Small tables with named rows and columns. After each table, cells are looked up by row and column.

pud
cols = kifo, tini, zipe, zuf, burava, daf, panov, rilofo
vemakov: [126, 156, 193, 190, 99, 63, 88, 143]
razap: [113, 141, 174, 109, 54, 42, 55, 69]
lun: [76, 22, 58, 63, 80, 161, 53, 121]
kezaka: [45, 27, 82, 15, 164, 92, 98, 170]
mativ: [23, 119, 131, 148, 112, 54, 79, 160]
robi: [133, 97, 66, 25, 98, 8, 68, 76]
rakates: [12, 109, 76, 153, 150, 149, 148, 170]
zuna: [142, 178, 119, 115, 152, 61, 107, 131]

What is the rilofo of razap in pud?
69
What is the burava of kezaka in pud?
164
What is the kifo of zuna in pud?
142
What is the panov of robi in pud?
68
What is the zuf of mativ in pud?
148
What is the daf of rakates in pud?
149
What is the zipe of zuna in pud?
119
What is the burava of razap in pud?
54
What is the rilofo of robi in pud?
76
What is the tini of rakates in pud?
109
What is the daf of kezaka in pud?
92
What is the tini of vemakov in pud?
156
What is the rilofo of lun in pud?
121
What is the zuf of kezaka in pud?
15
What is the zipe of vemakov in pud?
193
What is the rilofo of mativ in pud?
160
Row with the largest daf: lun

Table tavoven
,vid,lofadof,fubisi,bim,gikupur,pozu,kav,zavuso,sifebef,bur
norobup,81.433,34.937,78.704,18.073,43.425,55.503,36.818,63.765,36.543,36.602
sudus,79.576,33.859,81.739,17.447,44.065,55.335,36.264,60.160,39.898,39.748
kunen,35.857,80.705,38.235,56.680,72.341,22.497,81.881,57.104,38.785,76.942
tel,82.673,35.071,81.971,17.135,42.174,55.887,39.162,61.677,37.551,39.035
gop,39.058,41.672,37.375,65.197,33.485,62.692,38.381,28.404,71.227,39.353
suse,41.051,86.079,45.705,50.266,81.164,12.445,92.704,60.577,35.591,91.723
kade,33.827,42.410,31.439,69.601,32.929,61.741,40.289,25.419,69.700,39.037
pav,81.525,32.416,80.526,17.103,42.728,54.653,34.598,64.394,37.339,40.610
magetim,77.039,31.057,78.193,20.108,42.494,58.987,33.257,58.641,40.532,39.275
mivada,73.454,29.499,75.286,24.388,39.450,57.818,28.948,55.050,45.498,34.633
nok,37.308,79.241,39.161,54.735,73.755,21.359,82.407,60.563,38.134,79.932
tum,26.422,45.710,27.327,75.839,34.128,61.480,40.980,23.142,71.034,39.794

norobup, gikupur: 43.425
gop, fubisi: 37.375
nok, bim: 54.735
sudus, gikupur: 44.065
pav, vid: 81.525
kade, fubisi: 31.439
gop, pozu: 62.692
Row with the largest sifebef: gop

lesoki =
	sebuna	dadafo
fer	98.306	7.272
gaz	34.289	-52.331
mukufez	90.965	-1.549

fer, dadafo -> 7.272
mukufez, dadafo -> -1.549
mukufez, sebuna -> 90.965
gaz, sebuna -> 34.289
fer, sebuna -> 98.306
gaz, dadafo -> -52.331
Row with the largest sebuna: fer

Table novo
|  | mepes | nam | vez | tonuga |
|---|---|---|---|---|
| gises | 28.77 | 21.75 | 18.30 | 84.42 |
| maput | 35.68 | 28.17 | 23.14 | 76.70 |
| tobod | 57.16 | 56.35 | 76.44 | 24.21 |
| duku | 70.26 | 21.75 | 62.17 | 24.21 |
| bab | 28.77 | 49.88 | 52.68 | 76.80 |
| turi | 48.49 | 54.22 | 59.51 | 56.18 |
| tof | 41.51 | 40.30 | 59.54 | 52.75 |
| miduge | 79.39 | 62.30 | 27.34 | 80.31 |
| susipaz | 77.31 | 50.86 | 71.91 | 32.55 |
| tugevu | 57.51 | 36.09 | 47.39 | 36.51 |
| gumomo | 35.74 | 25.58 | 18.30 | 82.84 |
| raba | 37.10 | 58.83 | 56.58 | 64.68 |

mepes of tugevu is 57.51
vez of susipaz is 71.91
tonuga of duku is 24.21
tonuga of maput is 76.70
tonuga of gises is 84.42
nam of gumomo is 25.58
mepes of miduge is 79.39

Table vap
         binu    gol  zibem    rof  zesak
rol     35892  25468  36069  61104  64063
sulika  39098  38581  34357  67111  57088
sog     49879  46314  27390  32005  59728
mep     55018  39296  24483  33283  52376
gubot   45616  77020  30476  68649  48252

zesak of sulika is 57088
binu of rol is 35892
binu of mep is 55018
rof of rol is 61104
binu of sulika is 39098
rof of gubot is 68649
zibem of rol is 36069
gol of gubot is 77020
gol of sog is 46314
binu of sog is 49879
zesak of sog is 59728
binu of gubot is 45616
gol of sulika is 38581
zesak of gubot is 48252
zesak of rol is 64063
zesak of mep is 52376
rof of mep is 33283

nipite =
|  | sek | lum |
|---|---|---|
| meluses | -62.96 | -28.17 |
| temud | 32.12 | 81.39 |
| ras | -9.39 | -66.63 |
| nodon | -64.42 | 10.85 |
| zoso | 78.09 | 14.03 |
| rul | -59.24 | -15.22 |
| bug | -30.16 | 84.86 |
| guk | 61.53 | -74.75 |

sek of ras is -9.39
lum of zoso is 14.03
sek of meluses is -62.96
lum of guk is -74.75
lum of temud is 81.39
sek of temud is 32.12
lum of ras is -66.63
Which row has the largest sek? zoso

dunu:
	ninu	kar
tiz	10.8	68.2
gote	9.0	68.7
pap	7.5	68.7
limimub	8.0	76.2

What is the ninu of gote in dunu? 9.0
What is the kar of gote in dunu? 68.7
What is the kar of pap in dunu? 68.7
What is the kar of limimub in dunu? 76.2
What is the ninu of tiz in dunu? 10.8
What is the ninu of limimub in dunu? 8.0
What is the ninu of pap in dunu? 7.5
What is the kar of tiz in dunu? 68.2
Row with the largest kar: limimub

kur
fields: pog, fer, dap
pudi: [146, 114, 159]
foz: [117, 214, 144]
sopabo: [98, 135, 113]
mazul: [134, 221, 155]
pabove: [175, 144, 148]
guk: [149, 94, 132]
dofam: [80, 147, 163]
seza: [141, 102, 127]
sefaz: [90, 68, 149]
zafif: [184, 48, 133]
gev: [119, 134, 158]
sis: [199, 143, 158]
mubonul: [122, 100, 116]

pog of pabove is 175
fer of mubonul is 100
dap of pudi is 159
dap of guk is 132
fer of pudi is 114
pog of sopabo is 98
fer of foz is 214
Row with the largest dap: dofam

sedi
        safod  bes  bar  pes  dabokos  voge  fonif  lemim  gil
kivige     67  175  129  132       48   147    158    124  167
tuf        87  174  123  137      135   157    208    138  132
risuge     73  179  103  145      179   111    197    124  156
bogini     69  181  102  148      184    99    189    119  165
levope      5  152  180   90       38   127    121    209  115
muv        63  182  101  158      124   140    249    164  133

What is the gil of tuf in sedi? 132
What is the dabokos of tuf in sedi? 135
What is the lemim of kivige in sedi? 124
What is the bes of risuge in sedi? 179
What is the gil of bogini in sedi? 165
What is the pes of levope in sedi? 90
What is the fonif of kivige in sedi? 158
What is the bes of kivige in sedi? 175
Which row has the largest pes? muv

megek:
columns: perigob, gam, kovave, sude, bobod, nofu, difos
rol: [-73455, 22629, 24839, -2092, -18580, -46122, -76600]
sumemar: [-12659, 13799, 18591, 19160, 2831, -50764, -34899]
mova: [-26975, 62617, 34031, -63826, -92310, -14578, 33795]
les: [21715, 63811, 35943, -29711, -27768, -31674, 5959]
suvapu: [15232, 26405, 2322, -452, -32292, -18201, -20460]

What is the nofu of sumemar in megek?
-50764
What is the sude of suvapu in megek?
-452
What is the gam of sumemar in megek?
13799
What is the bobod of mova in megek?
-92310
What is the gam of mova in megek?
62617
What is the perigob of sumemar in megek?
-12659
What is the perigob of mova in megek?
-26975
What is the kovave of mova in megek?
34031
What is the perigob of les in megek?
21715
What is the sude of les in megek?
-29711
What is the kovave of rol in megek?
24839
What is the gam of suvapu in megek?
26405
What is the perigob of suvapu in megek?
15232
What is the kovave of sumemar in megek?
18591
What is the kovave of les in megek?
35943
What is the difos of sumemar in megek?
-34899
What is the bobod of les in megek?
-27768
What is the sude of mova in megek?
-63826
What is the gam of les in megek?
63811
What is the gam of rol in megek?
22629

mopodos:
|  | dut | babide | fazer | lumam | dinam | dofa |
|---|---|---|---|---|---|---|
| pok | -74394 | -46625 | 87557 | -8152 | 9981 | -55925 |
| mubi | -45071 | -32305 | 32038 | 30019 | 44393 | -33612 |
| paf | -3960 | 20022 | 27312 | 15316 | -7271 | 4995 |

dut of paf = -3960
lumam of paf = 15316
dinam of mubi = 44393
dofa of pok = -55925
babide of pok = -46625
lumam of mubi = 30019
fazer of pok = 87557
dut of pok = -74394
dinam of pok = 9981
dofa of mubi = -33612
dinam of paf = -7271
dut of mubi = -45071
babide of paf = 20022

peg.csv
,donema,bar,migabo,zep,kozup,ror,pib,zavikon,lef,baluda
nup,5.2,2.8,2.9,2.2,4.5,5.2,4.1,3.4,4.3,4.8
zazi,7.5,6.1,1.9,7.8,2.7,3.0,1.9,7.3,3.6,3.7
zeron,2.0,7.8,2.5,5.2,3.9,1.7,4.5,7.8,4.6,2.8
pipusa,5.5,4.1,4.0,7.3,7.8,6.1,6.0,8.2,2.2,1.8
vitu,3.1,4.0,7.7,7.7,4.7,6.4,7.2,3.8,3.3,7.2
lud,4.4,3.1,5.4,7.0,7.7,1.9,7.2,2.2,2.1,5.5
nudiru,5.1,4.8,3.5,4.6,7.9,5.0,2.5,6.3,3.4,5.1
lol,5.0,7.3,6.2,3.7,6.3,7.5,5.1,2.4,2.3,2.7
mogug,8.0,6.3,4.8,7.1,6.8,2.9,5.3,2.1,4.1,6.4
dep,7.2,3.5,2.3,4.2,7.3,4.6,4.8,4.5,3.5,1.7
zavo,6.7,2.1,4.3,6.2,2.2,3.1,4.8,5.6,2.6,2.7
vakik,8.0,3.9,3.1,2.9,5.5,2.1,3.6,1.9,2.3,6.1
toram,6.8,7.3,2.0,5.8,5.5,5.0,7.5,6.3,4.0,3.2

zazi, pib: 1.9
dep, zavikon: 4.5
vitu, kozup: 4.7
pipusa, ror: 6.1
pipusa, baluda: 1.8
zazi, baluda: 3.7
dep, baluda: 1.7
mogug, donema: 8.0
mogug, pib: 5.3
vakik, zavikon: 1.9
zeron, kozup: 3.9
zeron, ror: 1.7
lud, bar: 3.1
pipusa, donema: 5.5
mogug, kozup: 6.8
lol, ror: 7.5
nudiru, ror: 5.0
toram, zavikon: 6.3
zeron, migabo: 2.5
Row with the largest ror: lol

